In the rows, zero is written as 100.
Families of rows that turns and mirrors carry onto each other, the same ones carrying the whole set onto itself: the rest of each named row's family, in list order:
4 families of 8 rows:
K_106: 87; 89; 97; 99; 104; 82; 112; 121; 118; 112; 91; 102; 106; 108; 144; 95
K_84: 115; 103; 109; 85; 101; 104; 105; 94; 101; 107; 109; 91; 118; 104; 118; 106
K_849: 103; 87; 100; 105; 97; 87; 99; 115; 106; 95; 103; 89; 114; 125; 120; 99
K_934: 114; 103; 110; 89; 101; 98; 99; 96; 96; 98; 107; 92; 125; 96; 116; 107
K_975: 103; 103; 106; 95; 110; 96; 111; 100; 110; 108; 116; 115; 116; 115; 141; 95
K_634: 100; 107; 106; 99; 112; 93; 104; 100; 111; 105; 115; 111; 120; 119; 133; 91
K_329: 99; 84; 95; 90; 120; 94; 96; 114; 111; 116; 104; 99; 125; 94; 127; 112
K_297: 108; 107; 115; 99; 83; 86; 117; 99; 104; 102; 95; 96; 111; 102; 135; 91
K_10: 86; 90; 97; 103; 104; 76; 105; 122; 112; 103; 89; 103; 112; 101; 142; 96
K_138: 98; 104; 106; 83; 108; 92; 112; 101; 108; 115; 94; 106; 118; 79; 140; 103
K_351: 102; 106; 102; 98; 114; 96; 112; 102; 105; 109; 114; 110; 118; 116; 135; 91
K_164: 116; 103; 109; 85; 100; 96; 98; 94; 96; 99; 105; 92; 118; 103; 113; 105
K_246: 94; 93; 94; 92; 124; 96; 97; 119; 113; 108; 102; 94; 120; 99; 120; 109
K_682: 102; 85; 101; 90; 92; 86; 107; 117; 103; 105; 83; 84; 111; 87; 128; 112
K_909: 103; 107; 112; 98; 83; 85; 115; 102; 103; 95; 93; 96; 105; 110; 134; 91
K_986: 97; 90; 92; 89; 121; 101; 97; 119; 109; 111; 108; 96; 121; 99; 122; 106
K_241: 104; 83; 100; 104; 93; 82; 104; 114; 109; 94; 105; 87; 120; 119; 121; 99
K_493: 91; 93; 95; 104; 102; 82; 112; 121; 113; 104; 92; 107; 107; 104; 147; 92
K_185: 85; 90; 99; 103; 106; 84; 113; 122; 117; 111; 93; 102; 113; 101; 147; 97
K_868: 98; 89; 101; 93; 94; 83; 100; 117; 104; 103; 82; 80; 116; 90; 120; 107
K_206: 100; 104; 108; 87; 106; 92; 109; 98; 102; 113; 89; 109; 107; 86; 144; 109
K_163: 99; 86; 105; 91; 90; 83; 99; 114; 109; 102; 83; 85; 113; 88; 125; 110
K_416: 108; 99; 113; 96; 80; 84; 114; 98; 100; 102; 94; 100; 111; 106; 142; 93
K_141: 99; 86; 101; 99; 99; 87; 106; 115; 109; 94; 106; 86; 115; 127; 124; 95
K_970: 93; 85; 92; 90; 122; 92; 93; 118; 110; 108; 103; 99; 119; 102; 126; 111
K_255: 92; 102; 110; 96; 113; 96; 106; 101; 114; 109; 111; 111; 119; 117; 140; 93
K_57: 109; 90; 97; 92; 91; 83; 105; 115; 100; 101; 87; 84; 112; 87; 121; 109
K_368: 101; 89; 99; 100; 98; 87; 102; 119; 112; 98; 109; 86; 124; 120; 117; 94
K_266: 104; 102; 115; 99; 83; 78; 115; 98; 106; 99; 89; 98; 110; 106; 139; 96
K_475: 97; 108; 107; 84; 111; 97; 107; 102; 104; 116; 92; 107; 111; 85; 140; 102
K_897: 102; 106; 105; 89; 104; 93; 106; 101; 104; 116; 92; 109; 116; 77; 137; 106
K_617: 111; 99; 112; 84; 102; 98; 100; 95; 100; 106; 106; 88; 124; 99; 114; 110

The rest of the family of K_634: K_297, K_682, K_241, K_493, K_970, K_475, K_617
The rest of the family of K_986: K_975, K_164, K_185, K_868, K_141, K_266, K_897
The rest of the family of K_84: K_329, K_10, K_909, K_206, K_255, K_57, K_368

Families of rows that turns and mirrors carry onto each other, the same ones carrying the whole set onto itself: the rest of each named row's family, in list order:
5 families of 8 rows:
K_259: 101; 109; 107; 101; 101; 93; 79; 96; 89; 102; 98; 99; 111; 85; 109; 101
K_449: 101; 122; 90; 100; 107; 108; 86; 103; 95; 110; 97; 98; 97; 112; 100; 97
K_762: 120; 97; 92; 102; 99; 85; 95; 116; 96; 98; 97; 96; 92; 101; 106; 111
K_733: 99; 80; 108; 101; 89; 94; 111; 101; 103; 86; 97; 104; 102; 87; 105; 103
K_281: 103; 86; 110; 93; 90; 95; 108; 101; 107; 86; 99; 97; 106; 89; 115; 96
K_610: 103; 100; 95; 108; 92; 106; 120; 111; 105; 83; 98; 98; 90; 109; 103; 98
K_358: 80; 105; 106; 98; 98; 116; 102; 88; 103; 98; 97; 106; 107; 98; 99; 88
K_276: 92; 113; 103; 97; 101; 118; 105; 91; 108; 94; 98; 107; 105; 102; 96; 82
K_19: 106; 105; 97; 109; 92; 93; 110; 116; 110; 98; 104; 103; 115; 92; 93; 98
K_379: 87; 107; 104; 90; 100; 119; 104; 85; 107; 94; 101; 109; 96; 96; 106; 98
K_609: 93; 95; 93; 90; 106; 101; 99; 90; 85; 99; 92; 96; 85; 104; 119; 99
K_848: 104; 97; 91; 100; 89; 110; 114; 112; 97; 99; 96; 100; 88; 119; 100; 99
K_29: 106; 107; 105; 110; 91; 102; 98; 114; 114; 97; 102; 106; 114; 95; 86; 100
K_837: 99; 99; 88; 104; 92; 108; 122; 105; 103; 104; 95; 102; 93; 112; 96; 93
K_882: 103; 83; 105; 98; 91; 101; 113; 91; 101; 86; 104; 99; 96; 88; 111; 95
K_994: 101; 103; 110; 96; 106; 94; 75; 99; 96; 92; 99; 99; 106; 87; 109; 107
K_242: 98; 116; 88; 107; 107; 107; 89; 102; 91; 110; 96; 105; 94; 111; 90; 104
K_662: 99; 93; 91; 99; 96; 109; 118; 108; 110; 94; 96; 104; 88; 114; 96; 98
K_377: 100; 99; 98; 100; 110; 97; 80; 83; 97; 102; 103; 95; 114; 96; 107; 102
K_769: 93; 94; 97; 89; 92; 109; 96; 90; 85; 97; 89; 93; 88; 105; 115; 101
K_171: 101; 93; 102; 94; 108; 103; 103; 95; 80; 102; 93; 95; 84; 108; 108; 110
K_832: 100; 93; 103; 106; 90; 94; 104; 99; 98; 76; 105; 91; 99; 94; 116; 104
K_960: 97; 117; 94; 100; 99; 112; 94; 112; 96; 108; 87; 106; 88; 106; 87; 97
K_698: 100; 99; 97; 112; 94; 93; 95; 113; 104; 95; 97; 102; 117; 90; 89; 86
K_210: 97; 102; 103; 92; 105; 96; 78; 92; 94; 113; 96; 103; 109; 91; 101; 101
K_146: 102; 85; 103; 99; 98; 90; 103; 92; 102; 88; 107; 96; 111; 93; 118; 103
K_201: 107; 108; 100; 111; 105; 92; 101; 113; 114; 99; 105; 109; 112; 94; 89; 99
K_788: 100; 103; 101; 88; 102; 109; 102; 91; 95; 101; 97; 100; 82; 110; 116; 114
K_853: 106; 97; 93; 94; 97; 82; 98; 117; 98; 104; 94; 96; 93; 107; 107; 115
K_489: 100; 109; 94; 94; 107; 108; 93; 104; 101; 120; 90; 110; 100; 105; 89; 96
K_982: 109; 95; 106; 107; 110; 91; 96; 117; 89; 103; 96; 92; 97; 104; 98; 114
K_237: 112; 95; 94; 109; 97; 83; 92; 119; 92; 102; 93; 92; 103; 103; 98; 102
K_160: 91; 107; 92; 93; 87; 111; 101; 87; 109; 93; 98; 110; 102; 96; 107; 85
K_157: 93; 105; 105; 105; 99; 120; 98; 87; 101; 92; 100; 107; 106; 93; 97; 85
K_664: 99; 109; 95; 106; 89; 99; 94; 109; 118; 95; 101; 107; 114; 91; 96; 89
K_195: 99; 103; 99; 100; 87; 105; 116; 120; 101; 94; 91; 107; 85; 103; 97; 97
K_410: 97; 118; 92; 102; 106; 102; 84; 112; 98; 110; 90; 103; 103; 111; 94; 105
K_861: 108; 88; 94; 103; 96; 84; 92; 112; 91; 102; 96; 95; 94; 97; 108; 117
K_803: 95; 105; 106; 100; 108; 91; 83; 92; 101; 97; 98; 102; 110; 80; 105; 100
K_491: 94; 96; 101; 91; 105; 109; 87; 87; 88; 98; 90; 99; 84; 108; 112; 101

The rest of the family of K_259: K_762, K_281, K_358, K_609, K_29, K_242, K_662
The rest of the family of K_982: K_377, K_832, K_698, K_788, K_489, K_160, K_195
The rest of the family of K_769: K_449, K_733, K_837, K_994, K_201, K_853, K_157
The rest of the family of K_379: K_610, K_171, K_960, K_210, K_146, K_237, K_664

Families of rows that turns and mirrors carry onto each other, the same ones carrying the whole set onto itself: the rest of each named row's family, in list order:
4 families of 8 rows:
K_411: 95; 103; 102; 116; 93; 77; 85; 96
K_134: 94; 94; 100; 106; 102; 89; 80; 79
K_50: 98; 86; 107; 105; 95; 73; 86; 92
K_211: 88; 98; 111; 116; 99; 103; 100; 94
K_755: 109; 77; 94; 107; 106; 85; 79; 92
K_155: 100; 85; 98; 109; 111; 112; 96; 92
K_107: 101; 87; 103; 125; 100; 105; 99; 109
K_168: 94; 82; 94; 114; 96; 106; 110; 91
K_186: 94; 88; 93; 97; 92; 104; 101; 89
K_701: 102; 101; 90; 104; 104; 80; 83; 92
K_620: 110; 89; 99; 106; 100; 85; 76; 87
K_603: 91; 88; 96; 116; 94; 105; 110; 91
K_43: 110; 84; 93; 105; 92; 77; 87; 89
K_738: 92; 81; 111; 118; 102; 81; 92; 83
K_981: 107; 96; 98; 112; 90; 75; 84; 95
K_17: 97; 96; 96; 119; 94; 94; 111; 108
K_522: 105; 73; 98; 113; 101; 98; 106; 105
K_346: 89; 90; 99; 114; 110; 109; 102; 97
K_924: 100; 97; 100; 107; 92; 81; 82; 83
K_693: 100; 88; 105; 123; 103; 109; 96; 104
K_291: 104; 84; 89; 110; 91; 72; 94; 98
K_549: 94; 76; 101; 115; 107; 105; 104; 102
K_181: 106; 96; 87; 104; 104; 78; 85; 95
K_188: 99; 82; 107; 103; 99; 76; 84; 89
K_884: 94; 90; 91; 100; 86; 98; 106; 95
K_538: 86; 90; 106; 119; 101; 100; 106; 103
K_819: 94; 86; 93; 117; 103; 99; 110; 108
K_520: 106; 85; 106; 110; 98; 102; 88; 113
K_987: 97; 76; 107; 119; 99; 76; 96; 89
K_736: 101; 94; 110; 112; 96; 102; 87; 111
K_148: 102; 101; 86; 121; 109; 83; 92; 94
K_34: 106; 94; 84; 118; 114; 87; 90; 91

The rest of the family of K_538: K_620, K_43, K_981, K_346, K_924, K_549, K_819
The rest of the family of K_701: K_50, K_107, K_168, K_603, K_693, K_181, K_188

Families of rows that turns and mirrors carry onto each other, the same ones carrying the whole set onto itself: the rest of each named row's family, in list order:
10 families of 3 rows:
K_339: 101; 110; 103; 109; 91; 90; 110; 103
K_604: 104; 114; 108; 102; 87; 99; 114; 99
K_851: 102; 109; 93; 105; 103; 110; 97; 80
K_402: 103; 91; 101; 85; 106; 107; 85; 103
K_94: 111; 107; 96; 106; 100; 115; 96; 83
K_212: 95; 102; 109; 97; 98; 96; 107; 117
K_988: 103; 107; 87; 107; 102; 114; 104; 86
K_178: 100; 98; 103; 89; 103; 109; 83; 111
K_48: 115; 104; 109; 95; 98; 92; 111; 104
K_681: 100; 104; 115; 94; 95; 106; 117; 105
K_267: 99; 102; 110; 99; 98; 97; 119; 105
K_303: 98; 90; 107; 105; 102; 94; 110; 90
K_859: 97; 103; 108; 93; 92; 96; 83; 110
K_661: 97; 90; 101; 89; 97; 111; 87; 110
K_461: 102; 95; 109; 98; 92; 108; 120; 98
K_807: 112; 93; 103; 86; 101; 111; 92; 110
K_630: 100; 92; 108; 86; 95; 95; 87; 106
K_784: 103; 103; 105; 91; 96; 97; 120; 101
K_396: 101; 109; 97; 109; 103; 98; 108; 83
K_933: 107; 99; 104; 89; 106; 109; 86; 113
K_533: 98; 110; 90; 98; 102; 111; 97; 81
K_555: 107; 104; 97; 101; 102; 106; 95; 120
K_517: 94; 98; 90; 86; 93; 103; 87; 107
K_485: 97; 97; 111; 103; 97; 102; 118; 101
K_446: 96; 116; 101; 90; 95; 111; 90; 86
K_972: 102; 105; 95; 109; 97; 97; 86; 85
K_626: 99; 104; 102; 95; 103; 109; 76; 97
K_814: 102; 102; 102; 113; 90; 113; 96; 84
K_253: 105; 102; 86; 110; 97; 106; 89; 90
K_477: 104; 105; 87; 94; 98; 115; 99; 84

The rest of the family of K_814: K_48, K_517
The rest of the family of K_253: K_604, K_630
The rest of the family of K_267: K_851, K_178
The rest of the family of K_555: K_303, K_446
The rest of the family of K_807: K_461, K_477
The rest of the family of K_396: K_212, K_626

Families of rows that turns and mirrors carry onto each other, the same ones carrying the whole set onto itself: the rest of each named row's family, in list order:
6 families of 3 rows:
K_394: 84; 103; 103; 74; 94; 102; 99; 96; 99; 94; 104; 89; 115; 93; 95; 95; 98; 96; 113; 98; 82
K_605: 106; 75; 96; 104; 99; 101; 95; 103; 90; 115; 99; 105; 114; 100; 98; 86; 93; 105; 88; 114; 98
K_249: 107; 82; 100; 101; 102; 113; 103; 103; 89; 95; 101; 101; 93; 102; 114; 84; 85; 113; 93; 110; 105
K_445: 90; 83; 102; 107; 109; 92; 103; 105; 107; 111; 109; 93; 119; 106; 103; 97; 112; 94; 101; 117; 82
K_776: 90; 81; 123; 91; 110; 108; 110; 111; 100; 96; 102; 105; 112; 109; 108; 90; 114; 88; 116; 113; 92
K_256: 92; 80; 117; 100; 113; 95; 107; 119; 90; 103; 106; 103; 96; 93; 110; 107; 97; 88; 122; 107; 95
K_401: 93; 103; 96; 96; 103; 103; 107; 99; 101; 79; 108; 80; 99; 106; 116; 92; 99; 110; 101; 105; 92
K_537: 95; 80; 111; 109; 115; 108; 112; 107; 106; 100; 111; 96; 98; 109; 121; 95; 102; 99; 108; 116; 89
K_347: 86; 90; 105; 109; 105; 95; 102; 111; 107; 113; 123; 96; 110; 107; 108; 108; 105; 90; 107; 98; 100
K_216: 87; 79; 117; 86; 104; 108; 103; 104; 103; 115; 106; 107; 113; 95; 99; 96; 99; 86; 119; 110; 81
K_950: 90; 104; 108; 78; 98; 103; 104; 102; 93; 75; 98; 90; 113; 105; 103; 86; 109; 100; 108; 101; 96
K_627: 90; 106; 91; 98; 93; 94; 95; 104; 96; 98; 117; 88; 110; 103; 102; 102; 95; 102; 97; 88; 109
K_618: 98; 84; 104; 77; 92; 113; 95; 99; 87; 108; 97; 109; 110; 89; 93; 87; 83; 100; 104; 102; 96
K_591: 95; 100; 87; 95; 95; 91; 96; 97; 96; 94; 102; 84; 119; 101; 97; 91; 101; 108; 90; 106; 90
K_768: 104; 81; 113; 84; 98; 114; 100; 106; 82; 93; 92; 112; 108; 102; 102; 78; 96; 101; 101; 107; 109
K_715: 102; 86; 105; 91; 101; 98; 99; 113; 75; 95; 97; 105; 93; 87; 104; 98; 82; 102; 108; 99; 109
K_127: 88; 104; 104; 88; 104; 89; 104; 111; 88; 83; 105; 86; 99; 91; 107; 107; 96; 97; 117; 96; 95
K_567: 100; 82; 99; 107; 97; 103; 94; 109; 91; 117; 114; 108; 105; 102; 103; 98; 88; 99; 95; 96; 116

The rest of the family of K_715: K_256, K_127
The rest of the family of K_347: K_627, K_567
The rest of the family of K_401: K_249, K_537
The rest of the family of K_216: K_394, K_618
The rest of the family of K_605: K_445, K_591

